(in the rows, 128 means zero)
Named moves, each a turn or a mirror, and the order they were made in; the first pair answered
z740:
113 114 113 113 141 123 137 126 104 145 125 94 137 118 139 114 139 102 132 128 136 147 116 136 107 125 143 137 120  ->  111 106 120 116 135 123 136 131 125 143 135 93 135 114 151 125 136 114 134 128 132 140 105 141 111 138 151 141 125
162 126 148 127 116 135 128 115 170 139 138 131 115 110 161 117 124 136 134 153 121 99 134 152 154 138 129 119 136  ->  167 146 131 120 127 136 131 98 118 145 115 133 123 127 135 91 133 120 130 148 125 114 161 143 146 116 102 109 114
107 54 130 131 153 122 106 143 133 141 88 109 152 157 102 131 159 126 110 99 109 110 119 153 122 128 137 145 146  ->  108 60 128 129 157 119 107 139 125 144 83 110 155 162 100 123 162 126 109 98 110 114 121 154 122 126 132 145 142
135 185 118 78 110 137 127 122 87 168 138 148 154 137 84 83 108 101 111 98 147 121 129 96 149 92 85 96 80  ->  123 143 156 96 88 135 122 155 199 158 188 141 132 101 137 139 84 146 117 103 138 82 72 119 170 151 144 123 128
z206:
125 144 153 128 134 118 158 137 158 132 125 121 103 123 156 171 131 126 133 138 135 118 113 112 126 154 118 131 137  ->  127 141 152 131 141 118 159 135 150 135 124 120 104 126 158 173 141 122 134 137 134 120 112 114 123 147 116 137 139
138 103 136 134 119 148 106 126 144 139 165 131 165 151 158 99 131 121 128 120 129 138 113 179 150 105 140 135 146  ->  132 149 125 111 83 140 129 107 139 134 149 132 152 150 138 88 108 115 120 136 159 133 125 146 157 122 107 90 127
127 153 128 125 140 132 127 111 109 140 136 136 144 120 148 106 157 123 132 124 111 143 137 146 136 117 108 121 131  ->  123 127 128 124 118 126 110 123 143 132 161 135 147 113 147 110 129 146 130 116 111 130 121 160 146 126 136 132 143
137 84 133 145 156 141 116 131 131 133 111 119 128 137 142 151 143 117 137 121 119 127 116 149 118 139 131 148 127  ->  126 105 124 118 104 130 125 126 155 126 121 122 115 130 124 146 95 131 127 133 145 108 112 129 132 164 131 113 116
z336:
116 165 142 106 98 133 146 125 142 137 144 135 128 109 131 139 111 135 106 142 143 112 126 126 150 143 124 107 135  ->  127 173 135 117 111 138 148 115 135 132 113 131 120 120 142 146 134 119 110 146 146 115 133 122 138 146 98 97 128
133 126 116 125 126 121 133 117 108 136 139 130 142 161 104 97 120 133 111 124 136 123 139 126 142 100 121 126 108  ->  132 131 116 126 126 120 135 116 109 134 141 130 145 158 106 95 123 133 113 125 135 124 139 125 144 98 117 124 106
111 156 176 125 158 132 179 140 112 151 152 124 122 110 133 156 138 126 129 136 136 123 121 92 126 136 127 134 144  ->  107 163 174 120 151 131 178 139 114 150 160 128 124 104 135 152 134 132 125 138 136 123 118 90 129 140 127 130 143
Then:
(2 to 4 moves a pair)
137 98 118 137 107 115 99 123 162 100 109 130 120 140 141 135 122 123 114 149 134 121 112 129 120 136 126 123 134  ->  139 105 123 140 117 118 107 122 159 104 106 130 117 138 149 144 136 122 117 152 134 121 112 129 118 138 121 121 134 -> z206, z740, z206, z206
140 119 111 126 118 132 126 124 114 112 102 127 123 153 110 116 120 110 121 120 135 128 136 106 113 135 106 124 111  ->  132 105 116 122 108 125 123 139 125 110 131 130 128 145 101 118 96 129 121 113 131 124 122 111 123 132 136 135 117 -> z336, z206, z206, z336
137 86 139 109 143 132 127 145 141 129 128 150 120 117 148 138 137 115 136 148 129 93 112 123 94 124 156 176 139  ->  127 91 129 96 141 128 131 145 117 133 145 154 132 120 121 115 120 118 133 137 131 100 117 117 98 106 166 174 132 -> z740, z336, z740
112 119 131 105 110 133 126 148 132 122 183 149 143 97 106 116 99 134 132 119 121 127 127 130 139 109 184 134 147  ->  127 136 128 126 172 145 137 130 76 132 133 143 147 118 125 120 166 94 138 123 111 152 149 123 110 87 141 141 137 -> z336, z206, z336, z336
141 122 163 166 176 139 135 125 87 135 137 117 140 133 126 120 173 145 127 140 109 128 122 149 126 97 114 175 152  ->  138 102 160 166 162 140 122 131 108 132 154 117 142 130 131 122 154 159 127 136 103 118 111 157 132 104 135 185 160 -> z206, z206, z206
132 89 111 156 129 132 77 126 159 118 133 133 137 120 149 116 146 131 131 111 102 130 124 173 133 123 144 145 140  ->  141 120 88 146 120 132 82 102 126 115 100 137 133 139 130 94 144 104 126 121 120 138 154 155 125 119 101 110 111 -> z740, z206, z336, z206
141 152 106 107 99 126 140 109 154 119 102 117 135 124 114 116 93 154 128 109 136 153 124 135 124 150 127 121 137  ->  138 144 111 111 100 124 133 113 160 120 118 118 138 120 114 118 91 163 129 102 128 153 117 143 128 144 140 130 145 -> z206, z336, z206, z336
148 102 99 139 118 134 159 131 131 121 104 130 109 146 98 145 118 110 92 122 140 131 163 92 92 144 116 110 104  ->  148 84 92 138 108 135 149 143 138 119 118 134 116 150 91 136 105 117 92 114 137 126 159 98 94 135 131 119 105 -> z206, z206, z740
109 138 106 95 114 116 180 120 118 148 124 127 101 123 112 131 91 148 141 148 155 128 165 73 130 147 105 109 117  ->  99 126 115 90 112 115 172 129 123 154 153 130 112 111 106 130 78 163 141 136 149 122 152 84 139 142 136 127 128 -> z336, z206, z336, z206
136 74 152 158 132 137 85 165 183 129 150 139 124 135 148 123 152 121 164 122 119 133 118 154 134 111 158 135 137  ->  142 81 126 149 141 138 78 149 129 136 133 143 140 155 118 85 157 100 163 112 119 152 145 149 128 79 137 128 114 -> z740, z206, z206, z206
143 136 132 163 133 137 94 93 129 128 118 123 133 118 172 133 147 126 138 117 107 148 153 152 121 125 90 110 132  ->  136 132 111 146 92 131 81 93 137 124 133 132 138 123 142 107 102 132 129 111 122 141 155 149 136 121 102 96 120 -> z206, z740, z206, z206
132 115 118 137 96 132 94 125 132 115 145 123 133 104 137 114 96 139 129 126 108 134 124 156 153 133 129 111 133  ->  133 132 113 128 91 133 102 114 119 117 134 127 130 110 125 104 94 131 127 129 114 137 133 147 152 131 113 95 121 -> z206, z206, z206, z740
115 145 129 106 97 117 143 125 143 132 135 133 113 110 126 127 98 138 123 134 143 123 118 117 143 146 135 111 124  ->  136 123 133 140 145 128 136 129 143 128 99 123 106 124 157 151 150 118 135 140 124 126 119 126 116 145 117 138 129 -> z336, z336, z740, z206
152 92 111 166 174 152 104 136 91 101 70 151 125 163 117 133 156 88 113 129 129 160 141 102 102 102 117 166 114  ->  131 101 127 149 89 137 123 145 190 81 104 151 93 125 129 171 79 130 106 151 162 114 101 86 135 172 145 129 126 -> z206, z206, z740
143 114 117 135 148 132 116 124 116 125 118 126 133 149 131 115 142 122 131 123 126 131 130 135 118 109 123 140 120  ->  135 123 124 132 116 128 125 127 161 117 128 127 112 134 146 135 122 134 129 136 135 113 115 128 130 144 125 120 122 -> z206, z206, z740, z336
120 111 146 131 130 140 151 128 152 133 139 138 149 118 142 160 111 148 137 131 130 127 125 130 118 143 157 119 134  ->  118 128 151 125 140 143 152 122 139 144 146 140 155 112 147 156 125 150 136 128 125 137 130 136 121 134 154 116 135 -> z206, z206, z336, z336
109 125 146 140 156 115 108 139 143 135 120 134 108 141 160 138 156 145 116 138 99 130 105 150 132 156 129 136 133  ->  111 153 143 131 149 112 124 130 132 138 105 131 103 140 159 137 160 137 113 147 110 133 111 133 131 163 106 117 124 -> z206, z206, z740
150 92 151 114 159 110 126 131 152 118 107 97 121 150 105 133 136 130 132 134 109 95 110 117 118 96 120 151 157  ->  144 111 154 102 166 108 137 127 119 128 113 102 131 144 89 116 140 123 130 130 114 106 120 110 121 82 115 149 151 -> z740, z336, z206, z206
114 131 153 134 161 129 140 133 123 130 137 127 133 124 147 149 159 139 138 129 113 133 120 133 128 126 143 153 146  ->  120 134 151 135 163 131 141 124 117 127 120 126 125 127 146 150 164 128 138 136 116 135 124 128 121 128 127 148 142 -> z206, z336, z206, z336
117 137 136 124 159 133 127 131 83 155 160 132 149 117 117 103 141 131 130 111 108 163 136 128 126 100 128 137 137  ->  116 150 126 110 133 128 127 128 85 151 164 135 150 118 99 91 117 131 126 114 120 156 141 119 135 105 129 118 126 -> z206, z740, z206
132 134 150 138 111 123 136 139 186 108 131 128 111 108 164 163 131 141 130 146 125 112 105 137 132 174 133 128 144  ->  128 153 150 122 97 120 154 137 175 111 127 126 107 112 142 159 117 136 125 154 141 109 109 116 132 177 122 113 133 -> z206, z206, z336, z206
106 143 144 117 121 109 111 135 112 138 174 118 147 126 104 111 118 127 125 103 121 134 113 140 154 113 172 146 137  ->  115 184 132 110 115 109 119 114 93 138 144 123 142 130 104 101 126 110 116 118 131 142 130 130 152 117 131 108 121 -> z740, z206, z336
125 81 93 120 113 124 120 139 135 117 146 132 129 126 105 125 104 124 131 109 145 114 119 133 129 122 145 135 132  ->  123 90 112 122 115 121 140 142 148 118 142 127 112 120 117 151 110 125 133 122 148 105 106 120 131 140 143 132 141 -> z206, z336, z740
144 103 83 148 123 140 117 155 137 117 122 118 109 149 102 133 94 115 108 100 95 115 111 143 120 132 133 169 127  ->  146 116 94 154 158 144 119 146 109 128 121 121 120 143 117 130 133 105 110 100 84 130 121 153 118 114 125 174 131 -> z336, z206, z206
132 143 142 141 176 137 158 129 101 131 93 113 112 135 139 151 167 104 134 134 127 144 137 105 112 129 100 142 131  ->  123 111 116 120 151 130 133 142 78 132 129 124 141 146 85 106 116 123 128 104 124 146 143 112 120 87 140 154 120 -> z206, z740, z336
143 147 115 127 133 121 125 112 137 129 118 153 130 121 141 117 156 116 131 131 127 136 151 111 124 140 85 97 116  ->  141 92 109 133 117 121 107 139 178 120 150 149 131 122 137 124 121 140 134 116 123 119 126 129 129 148 139 133 135 -> z336, z206, z336
130 142 130 121 132 129 185 120 102 114 120 122 103 160 92 143 137 112 131 155 168 101 124 84 114 126 135 122 134  ->  114 152 143 111 132 127 188 123 93 123 156 126 116 144 85 134 130 127 129 144 159 111 116 89 127 111 158 125 141 -> z336, z206, z336, z206
148 102 110 148 107 133 103 103 167 116 102 152 129 154 138 162 137 107 169 149 123 122 116 158 132 158 106 150 146  ->  149 101 90 141 103 131 94 99 137 118 98 158 144 169 111 130 128 100 166 139 125 131 133 158 129 133 100 149 130 -> z740, z206, z740
124 137 129 125 142 114 113 109 115 138 125 125 142 137 131 119 145 113 122 126 119 138 151 134 116 103 112 114 111  ->  120 123 118 116 125 108 109 115 120 135 136 123 141 141 107 111 114 121 121 120 126 130 145 128 120 102 124 117 110 -> z336, z206, z740, z206
111 156 162 144 133 119 117 128 147 150 138 123 132 96 144 136 163 114 129 137 148 143 129 134 144 112 133 127 143  ->  114 153 157 145 138 121 114 125 137 152 137 124 139 103 141 126 170 110 130 133 143 149 135 139 143 100 132 132 138 -> z740, z206, z206, z206
117 117 134 144 162 112 125 147 114 141 108 125 133 133 143 145 141 140 137 109 119 119 101 123 139 138 132 130 157  ->  116 141 133 124 151 107 140 143 91 146 105 126 134 136 116 130 131 135 131 113 131 126 112 102 145 129 120 114 141 -> z740, z336, z206, z206
119 100 104 117 117 125 107 145 137 113 164 144 147 119 136 107 100 145 124 116 117 128 124 129 134 126 157 152 130  ->  123 119 92 116 133 131 113 130 94 118 146 146 154 135 119 91 116 127 128 111 118 145 144 120 126 107 133 142 116 -> z740, z206, z206
133 139 108 129 104 116 141 101 105 127 109 122 72 154 157 160 125 130 114 139 146 115 141 120 129 117 138 92 127  ->  134 139 114 132 111 116 142 102 112 125 109 120 70 152 165 165 130 131 114 142 143 117 136 121 127 120 140 97 129 -> z740, z206, z206, z206
129 103 121 134 136 131 133 132 101 131 108 125 125 144 109 133 122 116 131 130 129 138 134 105 114 110 114 136 116  ->  123 87 120 132 116 129 125 144 131 123 129 127 126 139 108 133 98 129 131 126 134 127 123 114 121 120 137 140 122 -> z206, z206, z206, z206
135 145 133 125 120 134 146 115 133 130 101 112 121 121 95 121 150 89 109 150 143 120 141 95 142 160 91 96 111  ->  130 101 122 123 141 134 125 124 98 137 126 113 150 134 60 93 147 94 111 118 126 135 146 113 138 111 124 139 113 -> z336, z206, z336, z740
137 142 119 124 118 127 139 108 128 123 100 123 112 120 120 138 136 121 134 144 151 119 132 110 132 132 98 107 96  ->  139 137 123 133 135 128 135 109 118 126 96 123 116 121 124 138 156 114 138 143 145 123 135 114 125 124 96 117 100 -> z206, z206, z206
128 101 121 119 132 112 133 147 137 131 126 125 107 142 105 140 93 122 112 126 145 109 121 89 116 134 156 134 130  ->  135 94 122 126 161 117 129 145 111 136 117 125 118 154 104 134 121 110 117 116 134 123 129 98 106 117 150 151 130 -> z206, z206, z740
